Here are some numbered points:
[ 0.57 -0.74 -0.48  0.95 -0.74 -0.04 -0.56  1.07  0.02  0.81 -1.27 -1.13
  0.34] 0
[ 0.99 -1.77 -0.13  1.07  0.07 -0.02 -0.5   1.61 -0.21  3.44  0.06 -2.82
  0.66] 1
[-0.27 -1.18  1.15  1.44  2.04  0.24  0.58  2.03  0.43  2.98  0.12 -2.14
  1.78] 2
[-0.04  0.24 -0.39 -0.42  0.19  0.39 -0.08  0.74  0.42 -1.01 -0.71 -0.17
  0.79] 3
[ 0.21 -0.78 -1.52 -0.52 -0.06  0.15 -0.55  0.31 -0.2  -1.31 -1.05 -0.21
  1.1 ] 4
[ 0.28  0.63 -0.76 -1.19 -0.07 -0.69  0.01 -1.34  0.79 -1.63  0.66  1.58
 -1.24] 5
[-0.18 -0.66  0.64 -1.03  0.86 -0.33  0.35  0.23  0.21  0.59 -0.67 -0.32
  0.69] 6
[ 0.96  0.41 -0.46 -2.96 -2.54 -1.15 -0.23 -2.14 -1.29 -1.33  1.62  0.76
 -1.48] 7
[ 0.45  0.07  0.18  1.92  0.08  1.1   0.43  1.06 -0.43  1.98 -1.   -1.25
 -0.41] 8
[-0.85  0.8   1.04  3.19  0.97  0.15 -0.29 -0.61  2.4   0.68  0.6   0.89
 -1.21] 9
[ 0.15 -0.44  0.35 -1.04 -1.42 -0.29 -0.18 -0.7  -0.98  0.41  1.28 -0.01
 -0.15] 10
[-0.7   0.28  0.46 -0.06  1.4  -0.16  0.72  0.06  0.82 -0.26  0.19  0.62
  0.02] 11
[-1.05  0.83 -0.09  2.24  2.    0.06 -0.46  0.37  1.51 -1.61 -1.1   0.28
  1.42] 12
[-0.27  0.16 -0.14  0.64 -0.9  -0.8  -0.03 -1.17  1.42 -0.78 -0.02  1.7
 -1.7 ] 13
New points follow, each followed by the numbers of its three nearest points above by angle, nearest first.
[ 0.84 -0.45  0.47 -1.8  -1.28  0.32 -0.59 -0.56 -1.44  0.66  1.04 -0.12
  0.07] >> 10 7 1
[-0.22  0.32  0.3   2.49  0.88  0.73  0.29  1.37 -0.32  1.82 -1.17 -1.49
  0.25] >> 8 2 1
[ 1.81 -2.3  -0.26  1.76 -0.07  0.15 -0.39  2.25 -0.29  3.97 -0.1  -3.13
  0.48] >> 1 0 2
[-0.34 -0.73  1.76  1.65  3.2  -0.02  1.17  2.21  0.28  2.2  -0.61 -2.85
  2.24] >> 2 1 8
[-1.39  0.13  1.2   3.6  -1.15  0.51 -0.49 -0.32  1.13  0.87  0.5   2.1
 -0.29] >> 9 13 12
[-0.65 -0.12 -0.43 -1.33  2.08 -0.18  0.43 -0.27  0.51 -1.38  0.25  0.79
  0.46] >> 11 5 3
[-0.69  0.6  -0.88 -0.65  1.79  1.1   0.17  1.06  0.34 -2.1  -1.02  0.46
  1.77] >> 3 12 4
[-0.37  0.4   0.02  2.18  0.75 -0.62  0.53 -0.11  1.01  0.84 -0.12  0.74
 -1.44] >> 9 13 11
[-0.65 -1.17  1.31  1.93  3.63  0.5   0.5   1.98  0.83  3.08  0.28 -2.07
  2.39] >> 2 1 8
[ 0.11 -0.77  0.07 -1.24  0.7  -0.94  0.83  0.18 -0.33  0.31 -0.37 -0.95
  0.3 ] >> 6 2 1
[-1.16  1.43 -0.12  2.29  0.74  0.03 -0.72  0.27  1.38 -1.44 -0.69  0.61
  0.38] >> 12 9 11
[-0.27 -0.41  0.42 -2.75  2.13 -0.21  1.55  0.41  0.04 -0.33  0.14 -0.66
  1.83] >> 6 11 3
[-0.37  1.76 -0.32  1.29  0.8  -0.17 -0.88  0.12  1.65 -1.95 -0.46 -0.08
  0.82] >> 12 3 9
[-0.39 -0.66 -0.1  -3.22  3.01 -0.6   1.74  0.77 -0.12 -0.64 -0.37 -1.23
  2.2 ] >> 6 3 11
[ 2.17 -1.73 -0.97 -1.12 -0.59 -0.62 -0.15  0.62 -0.94  2.63  0.41 -2.17
 -0.93] >> 1 0 10
[ 0.02  0.18 -0.37  0.93 -1.21 -0.78  0.28 -1.06  0.91 -0.43  0.15  1.41
 -2.36] >> 13 5 9
[-0.64  0.19  0.41  2.76  0.71 -0.31  0.7  -0.63  1.3   0.63  0.07  1.18
 -1.51] >> 9 13 11
[ 0.1  -0.03  0.22  2.27  0.25  1.06 -0.07  1.34 -0.38  2.42 -1.27 -1.45
 -0.27] >> 8 1 0
